128 stands for zero in the data rows.
Each row below has a hidden score, from 0 to 40, with 20 about the middle. What is it? The score is a weighted sum of the row's numbers plus the product of two more (or one squared), each taken from its middle value.
[126  91 135 125 115 139  86 141 121 160 145 143 155 111 150 124 145 105 129  97 113 121 125 120] ~ 19
[134 118 126 118 118 117 123 134 141 116 127 103 143 124 122 118 124 141 134 133 113 134 115 115] ~ 20
[117 126  99 140 130 123 122 147 155 133 149 137  99 106 157 110 104 132 118  96 146 138 115 128] ~ 16
[111 144 140 129 143 125 128 137 142 138 130 140 127 123 129 116 143 138 139 130 125 117 151 118] ~ 19
[134 136 137 140 122 119 145 136 135 117 126 110 139 134 122 128 114 139 135 126 128 127 146 116] ~ 24
[117 122 112 142 130 134 131 129 141 155 139 194 142 126 149 144 138 151 142 165 114 108 157 115] ~ 23
[137 139 132 132 149 124 131 126 137 149 136 183 119 130 149 149 138 149 146 160 125 109 155 110] ~ 28
[144 137 136 141 127 133 148 132 127 109 136 116 146 141 123 128 116 123 134 130 132 109 142 116] ~ 25
[120 125 116 129 122 138 131 142 150 119 130 133 133 135 128 121 116 136 140 124 100 105 148 122] ~ 16
[140 106 105 123 125 136 105 137 108 170 160 144 129 128 159 116 131  90 129  91 106 131 120 123] ~ 30
[129 143 142 113 123  89 163 125 137 112 104 107 135 156  97 152 105  76 102 157 157 150  89 177] ~ 17
[125  95 109 112 109 133  91 127 122 148 155 150 132 122 152 106 132 103 134  95  98 134 120 120] ~ 22
[119 145 118 121 122 128 114 134 126 113 118 114 144 128 121 133 124 129 133 127 103 131 119 130] ~ 25
[120 127 125 127 118 138 129 138 137 132 144 145 134 137 130 119 128 129 151 144 124 110 146 107] ~ 15
[131 138 144 135 110 107 174  94 113 105 119 115 131 126 118 124 107 111 112 132 129 129 118 137] ~ 23
[145 149 140 126 138 127 147 103 101  63  60  97  96 138  79 166 135 156 152 146 130 112 160  99] ~ 14
[120 121 107 128 126 148 100 129 135 134 152 104 127 107 140 121 106 123  86 162 200 200  84 143] ~ 13
[118 125 135 120 142 140  99 158 145 142 143 127 112 125 163  71 119 120 139 115 134 126 121 144] ~ 24
[124 133 142 154 113 107 142 110 133 129 122 117 126 133 122 133 127 129 126 128 130 122 147 115] ~ 19
[120 139 117 122 138 137 106 133 139 134 124 110 118 131 142 118 116 124  75 166 199 197  85 138] ~ 19
[128 115 102 127 124 147  93 164 142 141 146 124 137  97 161  39 112 118 144 116 127 123 126 146] ~ 26
[125 116  87 113 135 133  89 163 129 140 145 122 127 126 129  98 146  95  60  79 150 145  87 219] ~ 30
[109 125 119 118 128 128 144 131 109 122 119 115 123 141 109 128 135 168 150 154  84 111 136 120] ~ 27
[141 126 125 129 134 126 131 149 133 159 142 189 135 134 152 149 134 156 142 167 110 108 156 120] ~ 33
[132 110 123 131 133 118 129 145 128 118 120 124 153 123 119 115 132 133 139 145  96 128 114 119] ~ 30
[131 136 160 145 119 127 153 116 138 125 126 111 134 132 117 117 121 138 132 119 117 112 142 113] ~ 18
[138  91  94 126 121 149 100 138 122 152 128 135 144 135 157 110 143 102 131  89 115 117 128 124] ~ 21
[141  97 115  99 120 138  93 126 111 150 133 144 160 126 152 119 146 109 128 100 100 130 122 115] ~ 33
[111 118 127 127 144 146  94 135 118 132 128 112 128 116 136 126 110 130  80 160 186 195  86 143] ~ 22
[128  95 125 102 120 140  95 157 110 156 139 148 150 112 153  99 143 102 134 109  96 128 125 121] ~ 25
[126 111  97 119 115 140 108 136 119 158 141 166 142 107 159 101 140  92 125  89 118 141 122 134] ~ 22
[132 133 148 124 109 104 160 105 134 118 114 112 143 149 104 140 107  84  97 164 145 166  91 176] ~ 14
[142 155 139 142 141 130 141 102  75  84  51  97  98 133  78 168 147 162 156 138 136 107 163 108] ~ 18
[110 120 140 128 123 137 115 128 140 114 132 124 144 106 117 117 117 120 139 141  93 121 118 120] ~ 14
[152 150 140 129 136 129 156 136  88  97  72 101 105 150  83 187 121 158 153 138 126 113 160  97] ~ 28
[123 138 146 145 112 127 149 128 142 119 118 130 122 144 124 115 120 141 130 116 133 116 140 115] ~ 19
[145 146 144 131 137 138 149 109  81  86  78 102 103 137  76 159 140 152 158 144 119 117 161 105] ~ 17
[116 125 127 128 109 125 118 134 147 120 138 107 127 146 119 119 126 128 136 146  99 125 115 120] ~ 14
[130 137 127 126 134 132 131 138 144 167 155 198 131 144 146 128 134 145 143 148 113 112 157 109] ~ 28
[152 123 101 124 133 147  86 160 114 135 147 113 121 126 126  97 141  93  60  70 162 143  85 215] ~ 36
[116 128 126 128 132 145 143 130 131 130 125 112 130 124 111 130 145 156 149 138  77 102 141 118] ~ 19
[131 109 113 150 148 126 144 119 141 126 107 110 126 145 105 140 150 155 149 146  79 112 133 110] ~ 25
[138 168 109 130 149 127 148 105 120  61 100 114  77 136  91 172 131 157 146 127 154  96 157 104] ~ 7
[128 106 104 129 123 135 102 133 111 169 147 151 141  99 147 100 138  89 129 100 119 132 121 124] ~ 22
[124 135 147 157 110 133 142 134 126 137 134 119 136 144 122 131 117 135 119 116 113 117 142 117] ~ 22
[122 126 124 120 121 124 125 131 130 133 148 137 109 121 159 109 118 124 129 111 156 131 123 129] ~ 19
[130 143 141 124 130 131 133 131 145 154 145 197 126 120 144 145 135 157 146 147 122 105 161 111] ~ 20
[132 113 127 142 126 115 114 148 153 136 128 140 142 109 129 138 117 137 140 111 134 122 147 112] ~ 14
[125 136 127 137 149 144 102 122 126 119 135 113 123 113 134 137 114 126  72 152 195 203  84 138] ~ 21
[122 131 116 115 129 124 123 146 148 122 150 125 134 121 130 122 124 132 134 133 121 101 148 121] ~ 17
[126 132 143 130 128 131 132 130 149 154 156 191 133 124 152 163 133 156 155 169 119 110 158 119] ~ 21
[138 135 144 148 130 113 134 115 152 125 126 116 143 128 118 129 126 135 137 114 116 120 140 119] ~ 21
[126  98 128  94 137 149 108 135 122 160 147 139 137 101 151  96 126  90 118  84 125 132 125 124] ~ 17
[121 127 117 134 154 124 143 141 132 124 149 115 120 136 106 128 151 170 149 134  83 103 140 117] ~ 34
[125 167 139 124 134 120 176 111 158 140 135 115 145 118 119 110 114 113 125 128 127 130 118 149] ~ 16
[114 113 122 127 130 139 111 148 123 166 145 146 159  97 152 101 130 106 121  88 122 134 121 125] ~ 24
[129 155 141 140 101 119 171 112 126 126 128 118 163 137 127 105 128 118 123 140 124 132 116 129] ~ 23
[138 134 154 155 118 114 143 121 120 115 116 121 143 153 115 136 134 126 133 116 136 108 143 117] ~ 24
[128 129 122 140 136 111 125 153 131 126 120 117 127 141 118 120 115 125 143 132 114 134 114 115] ~ 29
[136 152 145 111 111 125 159 116 126 104 119 125 123 155 105 170  96  82 108 157 136 145  87 175] ~ 5
[135 131 113 132 125 112 115 129 148 130 108 113 140 123 127 126 112 134 133 142 101 129 119 123] ~ 22
[123 105 105 100 117 152  84 132 141 161 152 149 155 110 147 127 122  99 135 109 108 127 128 127] ~ 24
[129 139 127 123 152 130 134 127 138 123 145 130  99  98 161 110 119 136 135 109 145 118 122 125] ~ 22
[129 118 115 113 126 147  94 161 135 135 147 129 123  90 155  66 115 135 133 119 123 133 120 159] ~ 27
[129 145 166 143 108 110 146 125 113 126 120 122 135 145 124 126 129 137 123 107 124 109 142 116] ~ 25
[155 153 118 147 138 123 142 114  77  65  85 102  96 135  86 167 144 157 156 135 134 107 162 113] ~ 24
[127 115 121 128 141 141 103 136 135 126 133 109 117 111 134 117 127 125  83 172 195 207  86 143] ~ 18
[130 133 148 117 120 106 154 102 126  98 107 124 157 159  97 133 113  86 104 153 144 160  85 177] ~ 14
[132 134 132 118 118 130 107 142 134 119 121 135 137 131 123 133 114 112 133 139 108 129 117 125] ~ 16
[122 131 119 129 127 129 124 135 151 111 150 123 109 105 160 122 120 132 122 114 148 121 118 119] ~ 14
[122 122 122 106 132 145 114 134 131 135 165 128 101 126 158 102 132 143 135 121 148 132 118 126] ~ 19
[136 149 127 133 126 127 126 130 130 116 126 112 134 123 120 114 135 140 129 151 100 134 116 120] ~ 30
[118  98  98 120 107 140  93 127 131 164 137 139 162 128 151  99 131  95 134 107 113 117 130 123] ~ 15
[128 119 102 134 125 123  96 125 148 127 131 107 109 120 135 129 105 119  79 160 188 197  82 144] ~ 15
[124 112 133 138 133 114 120 131 141 126 170 131 109 108 159 108 104 131 113 110 156 136 119 124] ~ 25
[121 125 123 134 140 143 106 155 146 129 134 129 102 113 163  49 120 122 134 106 128 132 119 147] ~ 25
[123 135 142 125 110 146 149 128 137 117 119 123 132 138 117 111 106 132 129 123 124 119 149 114] ~ 12
[123 120 134 130 137 131 126 127 154 154 141 176 130 139 154 142 140 144 141 152 112 118 161 112] ~ 23
[125 135 128 123 111 142 134 127 136 150 151 196 116 121 150 150 132 153 157 141 124 105 159 119] ~ 12
[142 145 138 128 115 114 167 102 140 105 116 116 142 140 101 163 107  86  97 148 136 156  91 176] ~ 7
[122 136 118 130 122 136 132 130 145 148 128 139 149 122 126 129 114 144 146 125 113 106 150 110] ~ 15
[131  82  99 102 120 141  92 141 118 168 147 154 148 113 152 118 132  97 140  95 102 118 119 122] ~ 18
[102 138 134 123 135 113 152 120 124 134 109 121 122 142 107 128 144 164 141 142  81 106 137 116] ~ 22
[132  99 116  97 109 142  84 142 117 151 142 134 163 119 149 120 153  95 130  94 102 138 121 119] ~ 28
[132 134 138 138 120 109 155 121 112 116 111 113 155 148 105 135 111  90 102 169 141 151  81 170] ~ 29
[136 118 136 112 138 135 148 123 131 140 119 122 122 145 110 133 129 159 149 154  91 100 142 105] ~ 24
[139 130 112 132 143 166  97 137 114 133 144 108 141 130 145 136 109 138  79 155 192 205  86 136] ~ 32
[116 166 155 123 118 113 164 102 132 119 133 121 150 141 127 125 126 121 128 125 144 128 116 142] ~ 17
[135 139 113 140 123 135 122 142 126 112 146 136 107 125 166 105 108 128 129 108 155 126 118 120] ~ 27
[137 121 112 121 113 133  89 144 133 153 161 125 146 134 156 126 133 104 132  98 108 126 127 117] ~ 32
[117 126 132 131 119 133 133 130 145 148 152 176 140 133 144 150 129 147 149 156 115 116 157 115] ~ 18
[125 136 117 137 113 141 117 123 132 116 117 121 145 123 129 136 121 123 135 149  97 136 115 120] ~ 19
[133 172 120 137 170 136 151  94 142  80 119  97  83 120  90 166 118 157 140 137 135 115 154 112] ~ 22
[132 119 119 134 134 106 126 122 142 156 135 190 129 118 145 132 128 149 143 154 104 103 162 111] ~ 28
[129 160 138 122 116 104 159 101 142 115 134 120 137 140 102 150 108  92 111 147 144 159  87 176] ~ 9
[130 146 158 128 159 116 158 115  93  77  60  90 102 143  82 173 147 164 151 148 124 106 159 105] ~ 27
[134 104 106 108 152 126  93 172 130 130 131 124 119 133 132 109 154  89  56  78 150 141  86 216] ~ 23
[125 121 123 115 133 117 121 140 153 121 157 140 117 106 162 127 115 147 122 121 157 134 117 127] ~ 19
[127 101 119 134 133 132 120 124 135 144 120 133 128 117 128 127 124 141 138 122 131 116 149 113] ~ 17
[129 133 123 130 162 134 145 112 120  78 117 111  90 138  92 162 135 158 142 145 146 117 154 102] ~ 15
[135  95 119 117 109 143  83 126 128 140 137 152 152 104 145 124 142 109 137  90 101 126 119 126] ~ 24
[148 134 151 135 103  96 166  96 144 129 125 118 134 123 116 120 127 124 121 121 133 135 125 141] ~ 13
[127 119 131 132 145 135 147 119 138 122 111 108 129 141 105 130 157 169 146 159  78 112 140 112] ~ 25
[137  99 109  96 109 149  83 124 134 156 132 145 146 132 146 116 149  99 133  96 126 123 126 118] ~ 10
[139 106 116 111 124 141  84 154 127 158 147 136 152 113 155 103 126 103 134 106 114 120 124 123] ~ 27
[119 135 112 112 130 140 104 164 130 138 138 134 108  93 165  53 125 135 123 123 140 131 120 135] ~ 24
[127 129 128 139 130 115 122 137 144 132 132 134 139 131 124 137 125 150 141 130 120 105 148 120] ~ 22
[119 113  95 124 132 127  84 177 132 124 143 120 113 117 128  83 162  92  48  78 155 150  83 215] ~ 20
[121 127 116 139 121 125 119 129 139 136 151 139 118 110 157 115 120 137 116 120 162 134 122 128] ~ 18
[112 120 104 135 147 132 103 139 135 129 130 115 120 134 138 126 113 116  75 168 206 204  88 137] ~ 26
[132 123 112 116 139 162 107 138 132 174 147 159 131 112 157  84 128  91 122  95 111 130 125 124] ~ 28
[133 104 114  82 114 156  91 143 128 162 131 144 150 117 149 123 128 101 135 106 114 129 118 125] ~ 11
[140 132 148 127 140 124 152 116  79  87  76  92 103 140  79 161 139 160 159 134 134 112 161 107] ~ 25
[132 137 132 145 126 117 159 117  70  86  73 113  83 152  80 163 146 158 157 142 130 104 159 108] ~ 38
[119 118 135 125 128 137 129 150 131 125 152 126 104  95 161 113 116 138 126 111 154 134 123 121] ~ 21
[126 146 149 142 124  97 175 109 131 136 128 126 122 142 124 137 123 118 139 115 132 129 119 130] ~ 20
[135 148 130 123 101 116 157 107 136 113 121 111 133 150 110 154  92  83 107 151 143 166  91 170] ~ 6
[106 117 131 131 136 142 132 124 138 159 152 127 128 139 126 128 123 134 134 120 119 109 146 113] ~ 15
[108 123 116 109 123 137  99 126 132 151 150 147 127 114 153  88 134  85 117  84 113 128 121 133] ~ 22
[140 130 130 120 118 144 121 134 128 134 121 114 137 139 124 126 129 132 134 145 103 131 116 122] ~ 20
[120 118 136 137 131 143 130 146 126 125 148 128 106 113 160  93 121 121 124  97 164 129 122 127] ~ 24
[133 119 144 151 123 120 135 113 117 128 136 108 123 127 120 128 136 129 130 114 133 115 145 121] ~ 20
[139 152 143 152 145 130 142 102 104  73  66 101  99 143  86 178 138 150 164 131 124 126 159 109] ~ 15
[144 136 145 154 110 126 154 129 147 127 129 111 131 125 125 136 125 128 130 122 132 117 141 112] ~ 16
[124 129 120 114 127 135 127 121 154 117 152 137  95 111 162 103 128 126 125 122 144 131 118 122] ~ 10
[122 114 140 132 115 154 115 147 146 149 147 189 127 131 145 135 131 157 152 157 109  99 160 117] ~ 15
[118  98 117 112 122 145 105 138 120 157 154 145 145 101 153 102 137  94 121  85 115 133 122 130] ~ 20
[129 126 137 121 122 118 123 124 138 146 147 138 122 140 122 135 133 131 142 133 120 106 152 122] ~ 15
[147 152 146 133 131 126 161 107  89  85  69 103 104 126  83 164 149 149 155 144 138 114 160 109] ~ 14
[118  94 120 131 110 154 104 140 132 165 154 154 145 115 150 120 138 106 127 108 112 120 123 126] ~ 11
[134 116 118 120 136 133 108 145 125 162 145 136 149 108 154 123 133  85 117  94 123 129 121 130] ~ 25
[131 124 131 127 122 130 128 141 145 135 123 142 143 126 135 119 120 133 147 120 117 121 146 108] ~ 17
[102 110 121 133 152 145 103 126 124 122 132 113 134 113 132 113 141 123  78 175 194 205  82 137] ~ 20
[135 144 160 152 130 116 154 123 129 130 126 122 112 113 118 134 117 132 131 124 122 115 149 124] ~ 19
[145 152 158 136 132 127 142 116  97  62  91  99 108 128  82 182 159 151 157 142 136 105 160 110] ~ 11
[128 117 102 108 127 113 117 148 126 167 148 141 129 111 158  99 124  87 123  88 124 123 121 129] ~ 20
[131 133 149 148 100 128 150 124 125 123 128 127 123 125 120 116 128 133 134 120 131 110 147 122] ~ 15
[128 140 154 139 121 119 148 115 126 122 135 117 119 139 119 133 124 143 133 117 116 107 143 121] ~ 20
[126 102 118 104 111 133  89 141 142 151 126 135 160 119 150 107 140 105 136  97 101 122 121 117] ~ 15
[133 111 103 113 122 139 102 139 123 168 137 146 132 127 156 122 123  94 127  83 116 125 123 129] ~ 18
[134 138 137 147 158 119 152 106  98  81  71 105 109 138  82 174 164 163 154 149 132 112 162 105] ~ 21
[124 148 139 158 109 122 147 119 126 127 134 115 143 135 125 135 129 130 128 122 138 118 147 108] ~ 18
[130 109 110  99 108 129  88 149 132 158 145 139 133 123 156 114 152 114 138  98 103 133 119 125] ~ 20
[142  99 120 129 140 121 145 130 134 104 100 106 137 128 108 140 151 165 142 161  92 123 137 121] ~ 29
[123 115  97 111 130 142 101 138 131 182 162 151 145 113 157 104 123  90 132 111 142 127 123 129] ~ 19
[108 137 142 147 111 111 155 106 123 116 113 113 157 153 101 134 115  87 115 158 128 148  88 173] ~ 15
[127 132 115 115 114 155 102 152 111 126 125 112 118 125 136 123  94 122  74 168 191 197  83 141] ~ 24
[123  99 110  97 116 135  94 128 119 143 140 152 172 109 146 116 139 101 136  99 103 125 123 122] ~ 29
[130 132 127 135 122 127 132 139 137 131 161 129  96 117 156 104 140 143 124 110 160 143 118 132] ~ 19
[125 120 133 126 136 138 134 126 120 150 142 183 127 127 145 137 149 153 146 137 115 120 163 117] ~ 28
[151 155 144 132 152 129 162 129 102  75  85 111  94 143  88 173 139 156 165 135 141 111 158 107] ~ 19
[145 148 134 134 148 120 153 114  72  95  66  92  95 132  81 159 145 162 158 141 138 113 158 111] ~ 27
[131 112 114  93 111 149  90 133 126 138 142 137 137 138 154 124 129 104 134  87 110 124 125 116] ~ 19
[132 120 129 119 131 141  97 166 133 142 145 133 118 102 169  61 139 121 142 123 132 127 122 151] ~ 27
[108 101 120 106 126 128 116 135 119 165 165 141 144 115 158  95 131  83 119  85 120 130 122 126] ~ 20
[124 141 161 120 152 121 145 121  88  91  75 111  93 146  80 178 144 146 153 144 133 101 163 110] ~ 17
[123 130 130 127 140 130 124 143 118 115 118 124 142 135 119 134 131 112 128 137  95 132 121 117] ~ 26
[132 106 106 142 142 144 105 138 137 126 149 101 133 108 145 124 122 132  76 166 176 191  89 153] ~ 27
[110 127 113 108 152 120 145 130 144 127 122 102 139 151 106 134 160 161 147 140  81  95 137 108] ~ 23
[110 115 120 148 121 149  93 126 127 116 150 125 138 114 146 134 103 128  84 166 191 204  86 136] ~ 19
[121 108 115 116 120 132 102 168 149 129 141 134 115 116 163  53 106 127 134 112 135 128 121 141] ~ 27
[123 148 165 146 111 131 148 133 132 137 141 108 137 143 114 118 122 115 138 118 124  98 142 115] ~ 13
[131 105 147 111 132 143 102 131 144 158 152 147 130 117 151  98 119  85 113 100 120 137 126 133] ~ 18
[140  96 121  94 126 132  85 138 132 162 131 134 158 107 151 107 129 108 139  95 108 126 124 119] ~ 24
[130  99 144 138 149 131 144 126 132 117 117 118 133 138 102 131 144 168 148 148  83 102 136 121] ~ 28
[111 137 165 132 129 117 172 109 131 121 111 125 134 133 122 124 122 120 121 134 131 130 115 143] ~ 20
[120 131 124 130 126 121 153 131 128 138 118 114 134 118 114 132 141 161 138 148  85 112 139 112] ~ 23
[125 125 112 145 133 118 132 134 119 151 152 175 130 130 153 137 134 154 144 159 122 110 159 118] ~ 36
[130 106 102 124 116 129  79 141 134 163 136 144 157 114 152 129 150 103 129  91 113 125 125 124] ~ 24
[103 154 145 134 112 110 171 109 120 122 118 117 151 144 120 123 128 120 126 127 122 128 121 138] ~ 19
[127 164 134 138 155 127 142 111 116  76 113 108  89 141  87 178 129 156 147 116 127 113 156 106] ~ 20
[116 114 112 124 119 147  94 142 136 129 141 117 126 101 139 132 113 118  74 164 184 196  87 139] ~ 10
[128 151 145 146 134 131 148 114  99  97  81 110 105 149  73 158 153 145 157 144 118 107 161 113] ~ 12
[116 120 115 146 128 100 132 130 129 144 137 182 132 136 152 149 130 148 153 157 115 112 159 119] ~ 33
[131 127 147 140 120 120 146 123 133 118 116 116 128 121 121 121 126 137 133 121 124 120 142 116] ~ 19
[122 147 135 146 133 110 177 104 138 134 120 122 143 133 118 111 104 111 125 116 124 125 119 150] ~ 21
[120 126 126 127 127 124 127 129 141 130 150 138 114 111 154 103 120 144 125 114 149 137 115 121] ~ 19
[139 153 153 135 134 107 157 117  79  86  65  97  90 152  76 187 154 149 154 136 121 110 159 114] ~ 21
[135 145 144 132 145 132 152  99  82  85  76 109  93 149  80 192 155 157 163 136 134 105 164 104] ~ 13
[130 140 129 145 123 136 131 130 133 151 137 178 132 136 147 132 144 143 145 156 116 119 161 109] ~ 26
[124 103 114 102 100 142  87 142 112 152 142 152 156 116 153 105 118 105 137  95 113 122 123 125] ~ 19
[111 127 106 122 133 120 142 131 129 122 120 124 135 142 106 119 119 166 143 149  96 114 136 116] ~ 26
[128 152 145 139 135 119 145 113  95  84  73 103 108 149  84 159 139 170 159 150 124 103 160 104] ~ 23
